[[ 67.0 -21.8 -22.8   1.6 -56.5]
 [ 71.6  17.6  69.2  70.8  32.3]
 [ 18.3 -23.4  18.2 -39.6 -63.3]]
=>
[[ 17.6  69.2]
 [-23.4  18.2]]

[[ 57.6 -45.7  38.2]
 [ 56.2 -35.8  38.8]
 [-54.6  45.4 -47.5]]
=>
[[-35.8  38.8]
 [ 45.4 -47.5]]

[[ -0.9   9.4 -24.9  31.1 -17.1]
 [ 39.0  38.8 -50.8  44.8 -35.1]
 [ -3.3 -33.1  -3.7  -2.4 -25.3]
 [-23.5 -32.6   9.8 -16.7 -23.3]
 [-37.5 -59.1  58.2 -35.3   8.2]]
=>
[[ 38.8 -50.8]
 [-33.1  -3.7]]

[[-44.7 -22.4 -10.0]
 [ 12.4   8.1 -52.8]
 [-43.9  46.6 -29.7]
 [ 10.8 -25.9  48.1]
 [ 57.8 -27.8 -27.0]]
=>
[[  8.1 -52.8]
 [ 46.6 -29.7]]

[[-11.9  21.3 -49.5]
 [ 57.5 -75.2  32.6]
 [ 15.6 -41.3  21.1]
 [  3.6 -31.9 -59.1]]
=>
[[-75.2  32.6]
 [-41.3  21.1]]

[[-71.6  72.3 -69.0]
 [ 46.9 -74.6  72.0]
 [-49.4  71.3 -62.4]
 [-65.5  56.6 -53.8]]
=>
[[-74.6  72.0]
 [ 71.3 -62.4]]

[[ 29.4  -7.0 -34.1  19.6]
 [-15.4  -2.8  15.2  -8.5]
 [ 54.9 -16.0 -59.6  39.5]
 [ 31.7 -48.6 -31.1  41.0]
 [ 45.4 -14.9 -45.0  35.1]]
=>
[[ -2.8  15.2]
 [-16.0 -59.6]]
---
[[  8.4  60.0  57.1  19.2  48.9]
 [ -8.3 -60.6 -54.6 -24.6 -50.9]]
=>
[[ -8.3   8.4]
 [-60.6  60.0]
 [-54.6  57.1]
 [-24.6  19.2]
 [-50.9  48.9]]

[[ 15.8 -38.2  43.5 -11.3 -35.7]
 [-34.3 -19.4 -18.3 -11.8   8.9]
 [ -5.6  17.9  -7.3  20.9  17.8]
 [ -2.8 -11.1 -56.3   5.3  -8.0]
 [  8.6  37.1 -25.2  10.1 -27.6]
 [  1.2 -27.0   8.9 -41.1 -25.8]
 [ -6.4  -6.0  -2.6  -4.5  -2.7]
 [-30.1 -34.8  22.5  24.3  23.8]
 [ 62.3 -28.3  13.7   3.0  31.6]
 [  8.9  13.5 -30.3 -35.0   4.8]]
=>
[[  8.9  62.3 -30.1  -6.4   1.2   8.6  -2.8  -5.6 -34.3  15.8]
 [ 13.5 -28.3 -34.8  -6.0 -27.0  37.1 -11.1  17.9 -19.4 -38.2]
 [-30.3  13.7  22.5  -2.6   8.9 -25.2 -56.3  -7.3 -18.3  43.5]
 [-35.0   3.0  24.3  -4.5 -41.1  10.1   5.3  20.9 -11.8 -11.3]
 [  4.8  31.6  23.8  -2.7 -25.8 -27.6  -8.0  17.8   8.9 -35.7]]

[[ 13.4   9.9  -7.5 -41.6]
 [-10.7  -1.9 -15.4  33.1]
 [ 21.9 -32.5 -49.2 -55.4]
 [-12.9 -29.4  35.7   6.8]
 [ -5.6 -35.9  16.2  67.6]
 [  4.3  25.7 -22.3  10.9]
 [ 20.0 -11.0 -44.3 -62.0]
 [ -9.7  -1.8 -14.1  34.2]
 [ -0.7  10.6  26.1 -29.4]
 [-14.1  -8.8  16.0  36.3]
 [-11.6  -2.0 -20.0  28.9]]
=>
[[-11.6 -14.1  -0.7  -9.7  20.0   4.3  -5.6 -12.9  21.9 -10.7  13.4]
 [ -2.0  -8.8  10.6  -1.8 -11.0  25.7 -35.9 -29.4 -32.5  -1.9   9.9]
 [-20.0  16.0  26.1 -14.1 -44.3 -22.3  16.2  35.7 -49.2 -15.4  -7.5]
 [ 28.9  36.3 -29.4  34.2 -62.0  10.9  67.6   6.8 -55.4  33.1 -41.6]]

[[ 34.9   6.2  28.2  55.9  29.4  21.9   4.6  17.7  23.3   6.2  35.3  36.2
   34.8]
 [ 35.1   5.9  27.9  56.2  30.1  21.5   4.4  16.7  23.6   6.0  35.5  36.7
   35.3]
 [-27.2 -17.1 -17.3 -28.8 -30.8 -20.0 -16.5  -8.8 -24.1 -17.0 -26.3 -29.5
  -28.0]
 [-15.9 -25.9 -25.7 -14.3 -12.3 -23.0 -26.6 -34.3 -19.0 -26.1 -16.8 -13.6
  -15.0]]
=>
[[-15.9 -27.2  35.1  34.9]
 [-25.9 -17.1   5.9   6.2]
 [-25.7 -17.3  27.9  28.2]
 [-14.3 -28.8  56.2  55.9]
 [-12.3 -30.8  30.1  29.4]
 [-23.0 -20.0  21.5  21.9]
 [-26.6 -16.5   4.4   4.6]
 [-34.3  -8.8  16.7  17.7]
 [-19.0 -24.1  23.6  23.3]
 [-26.1 -17.0   6.0   6.2]
 [-16.8 -26.3  35.5  35.3]
 [-13.6 -29.5  36.7  36.2]
 [-15.0 -28.0  35.3  34.8]]

[[ 28.5  47.9  61.2  54.0   0.0  73.7  44.1  52.5 -21.6  29.1  29.9  55.6]
 [ 25.5  47.9  63.1  53.4  -1.9  75.7  44.2  52.2 -25.4  28.3  29.4  55.3]
 [ 27.2  48.2  62.4  54.6  -3.3  75.7  44.0  52.8 -26.5  27.9  28.7  56.4]
 [ 26.3  48.2  63.1  54.3  -3.0  76.4  44.3  53.0 -26.6  28.0  29.1  56.1]
 [-71.2 -43.3 -25.3 -51.3 -46.2 -26.0 -39.1 -43.9 -61.2 -45.5 -39.0 -49.4]
 [-19.2 -45.7 -62.5 -39.6 -38.0 -64.5 -49.1 -46.9 -22.4 -41.6 -48.1 -41.0]
 [ 27.5  48.1  62.2  54.2  -1.7  75.0  44.1  52.6 -24.3  28.6  29.3  56.0]
 [ 27.8  48.2  62.2  54.6  -2.7  75.2  44.0  52.7 -25.5  28.2  28.8  56.5]]
=>
[[ 27.8  27.5 -19.2 -71.2  26.3  27.2  25.5  28.5]
 [ 48.2  48.1 -45.7 -43.3  48.2  48.2  47.9  47.9]
 [ 62.2  62.2 -62.5 -25.3  63.1  62.4  63.1  61.2]
 [ 54.6  54.2 -39.6 -51.3  54.3  54.6  53.4  54.0]
 [ -2.7  -1.7 -38.0 -46.2  -3.0  -3.3  -1.9   0.0]
 [ 75.2  75.0 -64.5 -26.0  76.4  75.7  75.7  73.7]
 [ 44.0  44.1 -49.1 -39.1  44.3  44.0  44.2  44.1]
 [ 52.7  52.6 -46.9 -43.9  53.0  52.8  52.2  52.5]
 [-25.5 -24.3 -22.4 -61.2 -26.6 -26.5 -25.4 -21.6]
 [ 28.2  28.6 -41.6 -45.5  28.0  27.9  28.3  29.1]
 [ 28.8  29.3 -48.1 -39.0  29.1  28.7  29.4  29.9]
 [ 56.5  56.0 -41.0 -49.4  56.1  56.4  55.3  55.6]]

[[ -6.3   0.4  27.8  -0.2  11.9   5.6  -0.7   0.5 -42.6 -16.4]
 [-13.7  -8.6  38.5  -1.1   6.4   2.4  -1.1  27.8  14.5  -3.6]
 [ 20.8   9.6   0.6  -0.5  13.0  -2.3  -2.0   0.8 -17.1  13.9]
 [  8.8  13.3 -37.8  -3.1   4.9   4.5 -16.9 -22.0 -41.9  29.4]
 [  1.3  -2.0 -15.5  -1.2  -8.9  -8.0  -2.9  -0.1 -16.1  29.4]
 [ -2.3  38.2 -16.2   3.1 -16.1  17.0 -26.4 -32.9 -53.7  19.5]
 [ -8.4  12.4  26.8   3.0   2.2  -8.1  10.3  14.6 -58.8  14.9]
 [ 20.6  -2.6  -9.7   5.5  15.9  30.1  12.2 -33.8 -27.9  48.3]
 [-10.9   2.2 -16.0  -7.2  -1.4  -4.0  12.8 -18.5 -15.3   7.9]]
=>
[[-10.9  20.6  -8.4  -2.3   1.3   8.8  20.8 -13.7  -6.3]
 [  2.2  -2.6  12.4  38.2  -2.0  13.3   9.6  -8.6   0.4]
 [-16.0  -9.7  26.8 -16.2 -15.5 -37.8   0.6  38.5  27.8]
 [ -7.2   5.5   3.0   3.1  -1.2  -3.1  -0.5  -1.1  -0.2]
 [ -1.4  15.9   2.2 -16.1  -8.9   4.9  13.0   6.4  11.9]
 [ -4.0  30.1  -8.1  17.0  -8.0   4.5  -2.3   2.4   5.6]
 [ 12.8  12.2  10.3 -26.4  -2.9 -16.9  -2.0  -1.1  -0.7]
 [-18.5 -33.8  14.6 -32.9  -0.1 -22.0   0.8  27.8   0.5]
 [-15.3 -27.9 -58.8 -53.7 -16.1 -41.9 -17.1  14.5 -42.6]
 [  7.9  48.3  14.9  19.5  29.4  29.4  13.9  -3.6 -16.4]]
